One vector is turned by the same rotation once a step. Each row is the vector after some number of steps, and that number follows the row.
The counts run from 0 to 72.
[144 127 120 134 140 121 146 131 176 104 127 107 179 135  51 138 137 148
  95 117 124 105 148 127 158 155 186 152 107 162 153  80 101 123 121 144
  96 130 135 140  93 168 139  99  94]  15
[119 140 109  88 144 127 160 109 140  97 159 150 131 102 122 159 159 128
 118 109 112 115 152  93 125 143 180 119  80 145 210  92 137 140 103 134
  91  92 104 100 115 128 110 117 133]  42
[124 135 116  81 125 148 176 118 119 123 170 133 125 110 154 150 156 118
 135 105 101 106 166  66 128 118 181 123  80 131 205 124 137 131 123 127
  83  86 106  94 126 121 103 116 147]  57
[130 137 120 122 138 124 140 101 154 103 158 144 131  98 109 147 165 127
 120 107 125 122 154 116 124 164 171 138  92 162 209  87 157 153  97 140
  99 105 108 124  94 157 115 110 116]  26
[142 108 100  79 144 104 130 155 156 144 121 115 123 125 122 158 157 139
 117 116 102  78 159  57 151 173 183 111  89 138 182  88 109 133 118 135
  81 131 116  94 119 115 109 104 107]  62
[120 135 117  80 112 156 177 121 112 113 172 145 139 113 146 148 140 111
 135 109 105 103 165  80 121 115 199 118  85 131 196 128 138 120 126 136
  91 106 103  89 130 126 103 122 139]  56
[120 149 116  89 113 164 190 118 119 106 176 131 149 115 142 126 138 119
 130  98 102  97 158  75 137  97 190 124  86 136 172 137 122 124 134 133
  81  86 116 102 129 138 121 128 143]  55
[139 132 110 114 137 123 134 117 190 109 129 135 156 122  82 164 154 137
 104 118 123 107 153 115 143 167 185 135  96 156 174  78 101 130 100 152
  85 129 120 132  92 151 150 101  87]  30
[133 166 144 160 135 149 172  90 123  92 161 125 132 101  99  93 137 127
 110 111 122 131 131 144 120 103 165 171 116 144 192  97 140 134 123 111
  98  90 140 148  88 187 111  98 152]  6
[146 124 108 117 154 111 146 117 165 107 134 136 138 111  95 147 167 130
 111 120 119 114 153 114 137 179 175 142  78 163 199  72 123 152  96 132
  98 103 118 127 101 154 116  98 103]  28
[156 127 133 143 129 140 150 117 152 114 123  96 173 137  70 109 117 131
  95 135 126 105 143 148 148 121 175 182 122 149 133  77  83 118 141 128
 103 124 153 159  84 179 152  86 131]  0
[128 153 124 129 136 141 174 103 142  95 165 148 136  96 109 133 154 130
 124 112 117 125 141 114 115 144 171 148  90 152 211  89 148 145 100 117
 101  95 117 124  92 155 114 101 125]  25
[136 141 122 146 156 119 154 101 157 101 158 138 124 101 112 107 154 129
 131 120 125 124 142 124 121 143 164 153 120 144 214  73 156 161 106 120
 104  93 128 146  92 166 110  80 130]  9
[140 110 102  81 115 131 144 133 161 130 130 115 171 129  96 160 133 142
 116 128 106  88 166  91 150 136 188 126  94 142 145 117  77 105 140 154
  79 138 120 101 111 128 151 116  97]  49
[107 160 115 104 103 177 201 101 141  88 187 127 181 119 117 138 122 114
 119 113 103 123 157 107 125 100 191 134  89 139 168 135 111 113 135 139
  86 103 118 126  98 156 138 133 130]  37
[119 157 126 140 110 163 188  98 144  85 176 122 184 122  97 128 125 131
 109 113 114 113 140 134 138  97 187 160 100 148 158 109 114 110 134 134
  94 103 134 146  85 179 155 114 132]  20
[125 157 131 143 113 162 188 101 145  79 167 114 195 124  85 127 116 129
 109 127 108 114 145 134 145 100 188 143 114 155 153 113 102 113 131 125
  91 116 132 144  97 181 135 120 122]  19
[112 157 128 141 134 146 170  86 143  86 176 143 143  99 115 137 146 132
 130  91 110 121 146 115 117 130 175 142  87 156 210 102 149 145 108 128
 106  88 113 133 101 164 117 112 133]  24
[110 160 118 100 109 163 185  92 122  92 189 141 163 100 122 139 137 111
 135 104 114 109 157  99 129 117 191 144  86 138 195 115 132 127 121 137
  97  95 102 115 114 151 124 129 140]  39
[139 123 100  76 100 159 170 156 138 139 128 109 158 139 109 142 115 135
 110 116  90  69 169  86 158 107 191 127 105 126 121 129  86  97 149 126
  77 124 131  93 137 126 131 133 125]  67
[121 147 112 113 121 164 181 121 154  95 164 124 208 124  92 148 125 134
 112 117 112 101 159 129 144 105 192 137  97 149 148 113  88 104 140 141
  87 127 122 130  99 160 155 124 112]  35
[114 155 136 147 130 151 192  94 132  99 187 144 145 106 105 130 133 124
 120 106 109 124 138 125 126 129 171 149  98 143 200  99 138 129 111 129
  97  95 115 136 106 161 113 117 126]  23
[146 147 128 136 114 144 167 124 157  94 141 109 193 128  64 129 126 142
  96 118 118 103 148 142 151 130 187 153 121 151 144  86  91 125 142 135
  98 135 147 141  92 183 150 101 110]  17
[149 131 124 131 155 118 135 122 178 110 127 120 148 122  71 132 147 152
 101 118 127 103 136 137 143 162 172 155 108 163 176  64 112 129 112 129
  97 121 129 147  86 166 130  82 104]  13
[127 161 130 147 118 156 174  99 116  88 168 123 165 114 104  92 123 128
 120 111 111 115 135 147 132  91 176 164 121 141 162  93 120 124 133 117
 103 108 146 143  88 188 142 100 157]  4
[148 136 115 146 149 114 134 123 174 118 131 128 132 120  69 126 153 144
 116 122 137 112 141 131 143 168 164 153 116 159 185  56 122 150 105 136
  99 124 139 138  94 164 131  80 108]  12
[138 153 136 149 114 150 170 112 130  95 145 105 173 118  71 100 114 122
 109 122 117 113 149 145 149  94 172 173 140 151 140  93  97 124 150 128
 102 129 163 157  80 182 152  96 132]  2
[131 132 108  94 116 143 167 135 155 129 143  90 172 134 100 162 133 133
 109 120  95  82 166  94 154 123 199 131  93 152 143 104  75 102 135 152
  83 119 131 108 109 131 149 130 116]  50
[135 124 115  80  93 158 174 150 129 142 147 106 163 135 120 147 126 129
 109 118  85  78 170  80 149  97 192 132 111 134 124 138  92  95 158 137
  89 125 144  90 139 116 119 137 125]  68
[130 134 115  89 127 132 174 123 124 129 170 139 107 105 140 150 165 122
 129 110 101  99 167  78 124 133 179 114  91 136 197 121 140 137 118 127
  89  86 107  84 123 124  98 117 143]  58
[134 140 118 120 151 113 151 106 152 106 144 149 144 102  90 143 171 133
 118 107 125 120 142 107 128 163 176 124  91 154 214  82 137 144  87 136
 103 107 118 108 100 147 113 100 112]  27
[129 142 126  87  98 160 191 145 103 129 158 116 142 126 139 126 114 123
 121 105  86  80 170  66 131  96 187 123 114 118 155 153 134 106 148 124
  89  97 125  82 136 124 104 134 147]  71
[141 114  97  84 127 134 137 135 166 126 128 115 164 130  91 166 137 145
 110 125 106  83 171  89 150 152 196 119  96 143 142 104  90 124 128 156
  88 135 123 101 104 122 140 120  95]  48
[134 120 111  85 142 120 141 135 142 140 127 135 117 111 134 153 165 130
 125 105 110  93 162  63 125 147 193 117  87 135 197 101 127 137 114 133
  98 100 106  80 129 108  93 121 130]  60
[140 157 135 160 122 149 180  97 118  93 168 122 148 104 102  98 122 119
 119 106 118 123 142 140 112 108 168 161 122 153 167 104 130 134 132 109
 100  93 129 157  89 185 123  92 154]  5
[136 155 136 160 147 140 156  92 130  95 158 139 131  94 108 106 139 126
 117 109 132 125 128 137 123 136 168 158 120 154 203  81 155 147 111 115
 101  82 128 143  91 186 104  83 141]  8
[130 110 100  91 105 141 149 161 138 143 122 105 168 138 107 147 121 134
 115 130  99  69 162  71 147 127 187 131 113 131 117 120  83 101 144 142
  82 144 133  85 129 120 124 132 107]  66
[122 144 114 109  93 169 188 102 139  90 180 124 194 117 105 149 122 114
 107 120 110 107 147 113 131  95 188 143  96 151 160 121 101 119 141 136
  95 105 122 123  98 155 149 133 120]  36
[124 127 112  95  96 155 179 138 143 119 152 119 185 131 107 149 115 129
 105 120 112  87 170  93 153 117 196 127  94 137 131 124  85 104 147 144
  84 119 122 110 124 131 147 131 124]  51
[125 170 118 147 116 160 177  94 129  72 179 141 167 111 110 120 138 122
 122 107 106 131 146 131 117 117 174 145  95 147 193 114 148 123 125 120
  91  97 127 150  99 186 124 127 128]  22
[129 157 140 157 136 145 173  92 123  92 166 134 132 111 102 101 144 115
 119 102 128 128 140 140 122 126 169 169 114 144 199  88 142 140 107 107
  97  93 130 143  83 168 118  97 143]  7
